Each row has a name. Each question is about the rows just above it.

[ 32 -38  21 -36  -5   1 -78  48  88  28 -62 -65 -87] = somi
[ -1  -9 -80  44 -85  16  87 -14 -38  69 -65  41  48] = Bavup
[-39 -61 -42 -62  13  65 -62 -61 -64  82 -16  40 -18] = Fevi
[ 71 -35 -67 -76  -6 -84  26 -26 -42 -76 -73 -52 -67] = Raraf
[ 75  14 -16  66 -65 -25  66  -3 -57  85  46  70 -56] = lefa
[-36 -76 -88  73  23 -64 -49  27 -31 -55 -74  50  33] = sesob
[ 26 -16  21 -36  -5   1 -78  44  88  28 -62 -65 -87] = geku
[ 71 -35 -67 -76  -6 -84  26 -26 -42 -76 -73 -79  13] = ledi
Shared by Raraf and geku:
[26]
Shared by Fevi and Raraf:
[-42]
Which value is in both lefa and Fevi?
[-16]

